In the rows, zero is written as 128.
Each path below is one point turned by a fixed rotation once a step. After each direction that follows a path, write how fast that rotation turns it, in degrees per step (0 if it stays still).
Each turn is a multiple of 5 degrees from 10 to 175, or 0.
Each row of a path follows its step; steps can be skipped.
path 1
step 0: [117 138 125 125 112 135 115 131 123 118 133 128 134 135 129 124 128 129
 137 132 119 129 130 133 127 121 136 122 122 135 128 123 133]
step 1: [144 133 124 132 134 118 131 123 128 126 129 125 123 125 136 115 134 123
 130 113 124 122 142 131 126 125 127 128 125 127 138 134 123]
step 2: [124 129 146 124 121 132 139 123 122 117 121 144 124 132 122 134 128 132
 130 122 120 129 124 134 130 132 125 129 130 118 127 123 125]
step 3: [136 132 131 132 120 121 125 121 124 137 132 126 128 115 134 132 111 128
 119 127 133 131 118 121 120 128 134 122 123 129 139 127 131]
step 4: [127 118 128 118 132 132 123 134 128 120 124 128 126 122 137 143 122 119
 132 135 124 118 138 121 138 123 128 137 135 121 127 134 130]
step 5: [132 133 134 127 125 130 131 131 134 130 115 119 125 131 126 122 122 132
 132 136 123 129 133 126 129 128 138 124 109 142 120 119 132]
step 6: [135 135 127 119 137 134 128 124 129 124 126 119 132 135 135 132 143 121
 120 122 126 140 133 125 122 122 129 119 134 119 137 129 129]
step 7: [115 133 138 132 116 122 126 142 125 126 132 133 125 138 131 132 129 119
 133 119 130 119 130 139 118 129 133 130 123 126 129 121 125]
step 8: [133 128 121 135 116 124 121 117 121 119 129 125 134 117 126 118 125 130
 131 126 111 132 131 125 127 127 129 126 125 125 141 135 124]
step 9: [136 131 140 118 129 129 137 120 131 127 127 140 113 124 140 128 126 128
 129 124 127 115 129 136 138 121 124 134 132 127 128 129 132]
[129 129 128 126 130 127 126 122 128 128 132 125 132 128 123 125 124 127
 128 129 127 127 127 128 125 128 132 125 125 127 127 128 128]
145
path 2
step 0: [124 128 135 122 131 124 127 123 116 122 131 124 134 124 111 125 121 126
 144 127 119 124 129 131 132 131 124 129 133 129 120 128 120]
step 1: [131 120 131 132 135 130 127 122 130 121 127 132 133 128 124 133 123 136
 134 134 121 112 126 132 140 135 125 126 134 125 118 135 116]
step 2: [130 128 123 127 138 128 136 136 124 127 135 134 127 133 132 134 119 131
 126 135 125 121 117 125 137 131 123 138 125 120 115 140 125]
step 3: [125 130 115 125 137 131 124 134 110 133 135 124 130 130 126 131 121 131
 127 131 127 134 125 122 134 129 126 122 121 120 128 143 123]
step 4: [118 113 120 132 127 143 117 128 117 132 129 122 126 128 129 136 127 126
 125 126 131 124 128 125 130 135 120 120 122 133 127 136 126]
step 5: [123 129 135 126 122 145 121 133 124 135 124 121 127 130 131 135 132 129
 133 130 126 123 122 128 126 133 124 132 114 135 114 133 136]
step 6: [125 137 138 120 119 138 122 125 116 132 135 126 135 133 122 123 128 123
 131 126 115 134 125 134 136 132 129 126 124 129 116 128 133]
step 7: [126 122 139 118 125 132 123 125 127 126 130 130 143 125 122 126 129 126
 124 124 123 122 138 139 143 135 122 124 134 123 121 133 128]
step 8: [130 120 133 116 128 127 135 134 128 133 121 138 128 132 132 134 131 129
 134 127 131 120 131 133 140 138 126 131 133 114 114 133 128]
step 9: [127 127 124 115 124 121 137 136 111 130 130 129 126 127 129 133 123 133
 136 126 128 133 124 128 126 130 127 129 138 120 117 141 123]
[126 127 127 122 128 127 130 129 129 127 127 129 128 127 132 126 130 127
 132 126 123 127 133 130 128 127 129 127 132 129 126 126 132]
40
[131 128 123 130 131 129 130 131 126 124 128 126 124 129 131 128 127 128
 127 129 124 127 130 131 125 128 126 127 125 127 129 131 126]
45
[129 129 129 127 127 129 132 131 128 131 129 127 127 128 127 129 127 127
 132 125 125 132 125 127 128 123 129 131 125 123 127 127 128]
115
path 3
step 0: [127 132 129 130 131 123 134 115 133 145 132 122 132 125 139 133 118 129
 129 126 131 130 121 127 122 131 119 116 123 141 129 119 113]
step 1: [138 126 124 124 131 134 125 120 131 131 120 130 120 133 131 132 126 131
 118 126 139 126 133 117 149 130 129 111 134 130 126 116 127]
step 2: [131 127 120 129 137 127 122 115 124 122 128 124 140 143 119 136 133 134
 140 130 145 127 124 118 124 127 121 126 132 132 119 132 122]
step 3: [133 131 124 130 125 146 116 126 123 133 125 121 119 129 134 135 132 127
 134 125 129 128 115 116 127 131 123 134 128 113 135 127 111]
step 4: [130 121 135 130 141 133 113 129 126 136 128 130 113 121 123 133 144 129
 130 131 136 126 136 134 131 127 126 126 134 132 132 145 123]
step 5: [127 118 147 137 118 126 127 125 125 133 124 116 129 130 118 136 129 143
 134 124 123 122 122 138 127 130 127 130 133 134 131 125 115]
step 6: [130 130 133 130 123 130 135 127 120 147 121 117 120 121 139 115 135 131
 122 122 129 120 132 126 127 125 131 121 134 131 112 127 119]
step 7: [132 131 138 138 130 127 120 128 117 123 135 138 131 126 127 122 126 144
 124 129 141 131 135 128 137 134 126 124 126 135 113 118 122]
step 8: [124 129 111 125 121 126 133 124 120 131 129 133 134 135 119 130 140 131
 125 119 131 123 124 125 128 142 134 130 121 125 120 120 110]
step 9: [132 120 124 127 139 140 129 132 119 124 124 128 134 121 135 123 137 126
 124 139 138 123 129 131 127 146 124 127 133 110 127 129 122]
[130 122 126 128 127 126 129 124 128 126 128 129 128 133 125 130 131 130
 130 127 126 127 132 131 131 127 131 129 127 129 129 127 129]
115
path 4
step 0: [128 110 123 132 131 140 118 130 129 137 130 136 118 124 140 125 118 136
 131 135 127 128 118 126 132 130 133 131 125 125 115 132 131]
step 1: [131 118 125 127 131 135 115 112 129 134 132 129 117 129 128 128 129 126
 133 126 133 133 130 130 127 121 124 142 114 139 117 126 134]
step 2: [124 129 128 122 118 142 123 125 121 131 121 121 112 133 121 137 126 121
 128 134 136 135 132 129 126 116 130 136 122 128 134 135 139]
step 3: [131 126 121 122 133 142 125 133 130 131 116 124 122 121 130 138 129 131
 135 130 123 131 121 141 142 119 132 125 123 118 136 134 137]
step 4: [129 126 123 129 128 140 130 125 126 126 121 141 137 122 133 136 138 138
 130 123 136 121 123 140 143 126 127 140 123 130 122 127 137]
step 5: [127 112 135 123 126 138 130 131 118 120 126 131 128 135 139 129 135 137
 123 132 136 133 136 123 136 128 135 144 128 132 124 133 133]
step 6: [140 114 133 124 142 131 117 135 120 119 121 125 127 142 122 129 131 136
 131 130 127 140 133 132 129 120 132 125 119 134 129 130 133]
step 7: [142 131 124 137 126 138 123 133 112 121 120 138 127 131 117 134 123 137
 133 129 133 128 119 126 123 114 124 129 122 125 126 130 130]
step 8: [135 116 116 129 123 139 128 129 123 129 123 131 128 126 139 128 114 139
 130 131 120 120 127 122 129 113 126 136 131 119 121 134 129]
step 9: [133 112 115 120 130 134 124 118 133 130 123 133 125 131 129 128 119 136
 132 131 125 122 134 134 127 127 124 134 129 146 121 126 140]
[128 129 127 129 128 125 129 131 130 131 129 130 130 126 132 130 131 130
 127 129 128 126 122 126 125 124 128 127 126 129 128 132 131]
90
[129 128 128 129 128 131 126 125 130 131 127 129 131 125 130 128 131 132
 130 128 128 124 130 128 123 131 133 129 132 125 127 126 128]
85
[130 125 127 130 127 127 125 130 125 126 126 129 131 126 126 127 126 132
 125 129 126 128 131 124 125 129 125 125 126 129 127 130 125]
40
[129 132 126 129 127 131 124 132 128 124 127 126 129 127 127 130 128 125
 128 128 128 132 126 129 124 128 131 124 130 129 132 128 130]
90
path 5
step 0: [133 124 124 119 128 128 121 120 118 123 143 127 129 119 133 134 137 125
 123 136 138 122 126 134 131 128 134 128 125 128 143 147 117]
step 1: [131 128 127 136 126 135 116 129 125 135 131 123 121 140 118 148 127 126
 131 124 118 128 119 118 123 123 139 125 127 118 122 126 114]
step 2: [129 121 124 130 133 134 136 117 131 110 136 119 122 124 140 126 122 138
 113 137 119 119 123 121 138 135 132 128 130 123 122 125 127]
step 3: [132 134 119 123 138 120 130 119 120 128 132 133 128 121 129 127 128 110
 127 130 125 130 112 121 113 128 135 133 121 132 119 143 125]
step 4: [130 121 134 132 120 130 124 125 127 121 143 140 122 133 128 135 129 122
 131 117 138 119 126 128 139 138 145 134 125 127 128 121 115]
step 5: [124 122 137 121 138 137 126 117 130 135 140 119 124 130 139 129 134 133
 138 135 116 128 127 126 124 124 142 116 134 122 123 139 129]
step 6: [126 137 124 125 121 130 133 131 126 118 131 123 136 136 127 140 129 127
 114 133 120 133 114 126 133 136 141 136 110 123 128 137 134]
step 7: [138 120 124 130 132 131 131 122 124 128 140 130 131 115 137 134 134 122
 122 121 121 124 126 135 120 117 131 143 133 120 123 121 112]
step 8: [120 130 127 139 131 129 135 115 133 122 130 141 111 127 118 133 126 134
 135 129 127 126 128 123 128 130 141 126 125 116 123 146 122]
step 9: [138 126 116 114 126 131 124 141 123 117 140 127 122 131 145 137 123 126
 131 130 123 132 125 129 131 138 139 127 137 129 122 135 129]
[129 129 131 127 126 126 125 126 129 127 129 133 130 125 125 127 128 125
 130 128 127 124 129 129 129 123 127 131 126 127 131 129 124]
100
[124 126 126 128 130 132 128 125 130 130 126 132 127 125 130 128 128 129
 129 126 125 125 129 127 128 129 129 124 126 124 130 123 129]
120
[128 129 124 129 124 127 132 125 124 130 126 127 131 126 128 127 134 125
 127 129 130 126 130 129 127 131 128 129 127 128 126 127 126]
100
[129 129 129 130 127 132 128 128 128 130 125 123 131 126 126 132 129 131
 122 131 125 128 126 128 129 123 127 129 127 126 130 127 126]
70
path 6
step 0: [137 124 127 134 133 130 124 113 126 129 125 134 127 125 124 130 146 117
 129 132 117 128 124 136 129 137 126 117 139 139 131 132 125]
step 1: [137 136 127 133 123 123 131 116 124 141 129 124 119 140 139 122 126 121
 134 122 132 145 127 132 122 141 130 128 132 131 131 127 128]
step 2: [136 124 131 127 143 129 128 115 114 123 123 117 128 126 142 131 129 129
 130 126 131 131 118 125 134 126 125 135 128 136 140 137 133]
step 3: [133 125 128 122 140 122 126 117 129 125 128 137 117 120 130 135 132 112
 127 126 130 128 125 140 118 134 121 131 125 136 130 115 129]
step 4: [141 136 138 128 128 133 133 113 135 128 130 130 119 142 141 142 117 132
 136 131 127 129 123 133 124 132 126 122 129 131 127 129 123]
step 5: [139 134 134 130 129 132 137 121 116 125 128 117 118 121 133 129 139 124
 125 134 117 124 130 136 135 128 120 125 125 128 144 133 121]
step 6: [128 117 127 114 127 124 129 114 121 127 135 130 111 130 136 127 138 122
 138 131 121 135 130 131 121 142 131 133 131 128 123 129 126]
step 7: [143 130 131 129 139 131 132 113 132 120 119 130 130 137 132 125 132 130
 132 130 125 132 121 133 131 138 136 122 142 133 132 135 138]
step 8: [140 136 124 129 132 123 137 127 122 140 126 126 125 122 137 134 141 121
 123 126 132 145 123 132 126 135 123 124 127 139 138 125 124]
step 9: [127 124 137 120 133 125 123 111 117 130 126 125 124 130 142 134 120 124
 141 117 128 136 124 133 135 130 121 134 131 134 123 128 121]
[127 128 127 127 129 124 130 129 133 128 123 129 125 125 129 130 127 128
 126 131 127 127 125 129 126 126 132 130 131 131 127 129 131]
90
[128 128 127 129 128 126 133 128 125 131 127 129 126 123 131 127 130 133
 128 127 131 126 125 126 129 127 125 127 128 124 129 129 128]
115
path 7
step 0: [122 127 122 130 126 119 118 122 136 131 132 130 125 115 130 134 118 132
 122 118 132 125 134 129 119 129 127 129 118 140 135 139 134]
step 1: [132 119 133 139 125 137 134 133 126 132 123 131 122 130 128 128 128 125
 116 127 125 121 130 136 142 131 127 141 134 124 118 141 131]
step 2: [118 127 132 126 126 119 136 124 122 126 137 131 121 137 134 115 128 131
 138 134 133 137 123 120 139 130 132 122 135 129 128 127 115]
step 3: [118 136 123 128 128 126 111 129 137 139 126 127 133 124 132 139 139 133
 127 124 122 132 135 123 129 128 125 123 134 139 126 118 132]
step 4: [137 139 129 134 127 137 134 137 131 127 122 129 129 118 126 122 122 123
 121 127 127 114 128 142 128 132 125 124 133 118 130 119 122]
step 5: [135 122 129 125 130 120 121 125 128 129 139 134 121 127 137 116 118 136
 126 135 132 124 128 122 129 124 130 125 114 127 143 135 126]
step 6: [117 118 133 135 122 132 126 124 138 133 117 123 132 137 134 134 132 126
 120 127 133 128 130 127 133 130 130 140 126 140 129 130 141]
step 7: [126 137 131 135 130 123 135 122 127 116 129 128 118 135 118 123 123 125
 132 122 129 126 127 134 137 140 123 129 140 130 118 124 117]
step 8: [131 132 125 134 135 119 124 132 124 139 142 135 117 123 136 135 134 129
 131 124 122 132 131 117 131 120 131 113 129 131 132 128 127]
step 9: [116 130 126 132 115 142 129 136 128 137 123 131 141 114 137 131 122 129
 120 130 133 128 131 137 124 127 126 129 134 131 131 130 127]
[126 126 128 125 127 125 125 127 125 126 131 128 130 128 127 124 123 126
 127 125 130 128 130 128 124 132 128 127 128 129 126 127 123]
145
[129 124 130 128 132 125 132 127 127 128 128 125 128 126 132 127 127 129
 132 129 123 126 127 124 128 128 129 127 127 127 129 128 124]
125
path 8
step 0: [125 124 125 127 138 121 129 123 134 128 127 128 121 135 127 123 119 123
 127 138 128 130 122 130 128 125 139 135 121 133 122 137 129]
step 1: [122 130 132 127 137 135 123 130 121 129 133 136 120 125 129 133 132 111
 130 136 128 132 128 133 121 129 125 132 130 135 126 131 130]
step 2: [127 126 132 123 124 138 130 130 126 126 116 124 132 128 128 128 125 125
 126 132 127 139 124 138 121 131 142 132 129 132 123 127 137]
step 3: [122 127 121 127 133 128 131 129 128 131 128 138 126 124 114 130 128 126
 128 134 133 144 132 124 122 133 132 126 124 125 131 119 130]
step 4: [136 124 121 120 124 119 128 124 118 129 124 123 123 132 124 124 132 128
 130 131 128 139 130 129 114 127 131 132 131 132 130 136 123]
step 5: [121 122 127 130 132 139 128 127 121 127 124 123 119 126 125 125 128 125
 131 127 128 137 129 121 126 122 124 144 127 120 128 123 122]
step 6: [126 117 134 128 126 127 131 129 127 122 124 122 129 123 119 132 136 133
 134 128 117 134 134 125 129 133 131 134 124 142 129 130 126]
step 7: [131 122 130 131 137 125 117 131 135 129 120 133 127 130 128 127 132 136
 136 130 131 140 122 131 126 122 122 134 119 130 127 123 127]
step 8: [130 134 137 120 130 123 123 118 131 126 133 132 131 133 119 128 131 127
 128 132 118 136 131 129 129 124 127 140 132 131 120 128 124]
step 9: [117 133 125 129 134 119 127 131 132 133 120 125 126 130 136 133 126 122
 129 128 123 131 125 130 124 132 130 140 124 132 119 123 119]
[128 127 125 128 127 130 131 125 129 128 127 131 128 128 130 127 130 123
 126 130 127 126 126 126 121 129 131 126 129 126 131 127 133]
35
[132 128 124 127 127 133 131 131 127 131 130 125 126 126 127 132 126 128
 126 131 131 132 130 130 129 128 130 127 129 127 130 130 126]
35
path 9
step 0: [126 131 129 139 127 129 128 122 140 131 127 127 115 134 125 130 119 126
 114 127 141 130 127 119 128 128 130 115 131 129 136 138 128]
step 1: [115 126 121 122 131 128 124 138 139 133 120 136 125 125 132 128 120 119
 121 129 127 131 127 134 128 119 141 137 128 134 130 132 137]
step 2: [126 126 125 123 125 126 125 126 116 123 134 137 129 124 135 123 121 127
 126 119 118 130 140 122 120 125 134 139 119 121 134 136 121]
step 3: [127 130 135 130 133 131 141 126 124 130 130 127 123 118 129 112 124 119
 128 124 122 131 123 129 132 144 121 124 123 126 140 126 122]
step 4: [128 124 132 127 134 122 130 122 131 139 127 128 118 136 114 121 135 116
 121 133 144 124 128 130 133 127 125 132 131 125 130 138 123]
step 5: [108 142 123 124 129 125 120 126 133 128 125 132 115 126 129 136 130 128
 122 124 129 126 127 131 130 133 136 131 130 121 118 136 130]
step 6: [116 128 127 123 125 131 129 128 124 118 122 137 135 125 141 132 120 123
 125 131 135 131 123 119 117 130 133 132 123 127 133 126 114]
step 7: [131 127 122 136 127 134 127 128 131 131 129 123 124 125 126 122 120 121
 120 126 128 145 134 117 123 132 127 117 118 129 142 133 126]
step 8: [122 123 123 124 132 123 134 136 135 137 130 131 122 124 118 119 123 124
 127 133 125 132 127 138 133 125 126 139 133 134 141 141 133]
step 9: [119 125 132 125 129 118 129 123 118 121 129 137 112 136 130 124 128 127
 124 120 120 118 138 122 129 129 131 138 132 122 127 137 129]
[125 131 129 126 124 124 127 130 125 132 127 125 130 129 130 126 123 125
 129 128 129 127 130 127 131 125 126 125 130 126 129 127 128]
0
[132 129 129 132 128 128 127 129 130 131 124 129 128 127 127 128 129 125
 126 130 130 127 126 129 127 125 122 126 124 128 129 131 132]
100
[126 129 131 129 123 131 129 130 128 128 123 133 129 128 127 128 130 129
 129 129 129 125 131 127 130 127 134 125 128 128 128 129 129]
80
[129 126 129 126 131 128 133 133 125 129 126 125 129 128 126 126 129 130
 128 128 125 127 133 128 127 131 126 130 127 125 131 130 131]
65
path 10
step 0: [124 121 131 127 124 115 132 125 126 141 118 135 131 119 129 139 118 124
 136 123 124 135 125 130 122 130 125 133 128 130 133 126 132]
step 1: [127 128 132 135 137 132 133 135 123 132 140 136 134 121 129 133 139 126
 118 132 132 134 124 119 126 140 129 130 125 125 133 135 132]
step 2: [130 137 131 124 133 121 128 127 129 138 123 135 118 136 116 136 126 130
 130 131 129 134 117 139 131 130 129 125 128 137 137 129 133]
step 3: [138 126 129 135 135 132 137 120 120 124 129 134 125 123 133 131 116 128
 118 130 121 119 119 116 130 134 125 125 127 128 136 130 129]
step 4: [129 132 136 135 129 136 131 134 138 135 115 132 122 127 125 137 127 129
 124 130 132 136 126 128 140 127 125 139 130 130 133 118 121]
step 5: [121 131 137 133 130 132 138 121 126 123 131 122 133 124 137 131 122 120
 127 128 135 128 118 127 138 124 131 119 130 127 132 130 143]
step 6: [129 126 137 125 113 125 126 132 134 138 119 134 125 128 128 130 125 128
 116 116 131 128 125 129 132 139 114 129 132 126 128 131 133]
step 7: [119 123 126 132 130 133 135 124 130 130 123 117 132 117 121 138 125 126
 117 131 131 135 127 124 120 128 134 123 125 132 137 141 130]
step 8: [132 127 127 114 120 124 122 137 123 127 130 131 124 120 123 128 128 126
 127 132 134 136 113 125 140 137 127 132 129 131 138 128 131]
step 9: [129 136 126 132 133 126 125 119 131 129 120 133 128 121 130 139 130 114
 126 120 125 121 122 125 118 134 135 122 130 131 140 127 126]
[130 128 127 128 127 132 125 129 131 131 131 131 128 128 125 125 127 126
 128 122 129 128 126 131 131 127 128 132 125 125 128 130 125]
160
path 11
step 0: [131 125 132 128 128 126 129 124 128 128 124 134 129 121 143 122 127 134
 130 120 114 127 137 119 140 123 119 118 133 128 118 121 127]
step 1: [137 126 119 143 123 128 125 119 126 127 125 129 132 128 130 128 116 129
 123 130 132 127 137 136 145 132 121 127 126 125 120 135 133]
step 2: [130 129 132 145 134 140 116 121 131 130 135 129 126 124 124 127 134 126
 125 122 121 128 128 139 128 137 132 132 132 125 127 140 119]
step 3: [123 136 137 127 131 133 124 129 136 126 116 125 136 119 130 123 136 112
 129 131 126 127 139 134 119 131 120 132 130 127 120 129 121]
step 4: [126 131 125 128 117 134 124 133 128 134 125 131 137 128 127 121 133 125
 114 139 135 134 137 123 126 127 118 135 130 139 138 132 132]
step 5: [129 130 135 122 115 131 127 133 125 141 133 131 117 131 125 125 143 135
 123 130 136 124 133 125 131 119 134 132 136 122 126 136 123]
step 6: [134 137 135 115 122 131 131 118 134 130 116 134 118 138 138 118 130 128
 134 130 128 124 125 127 133 126 129 122 120 122 132 132 124]
step 7: [133 131 129 136 129 118 125 128 126 128 124 129 137 146 140 118 124 138
 122 139 123 128 126 133 133 129 131 125 127 129 134 121 120]
step 8: [133 139 132 129 124 125 121 137 116 130 128 121 132 119 130 132 122 138
 135 133 118 127 128 140 138 132 134 131 138 122 132 129 125]
step 9: [131 127 128 124 125 130 121 133 120 127 123 144 129 122 127 130 126 123
 142 128 113 133 128 127 131 136 120 122 130 135 122 134 119]
[127 126 129 131 130 126 126 126 128 127 130 131 132 125 128 130 122 127
 130 126 126 123 130 128 127 127 127 125 131 128 128 132 130]
40
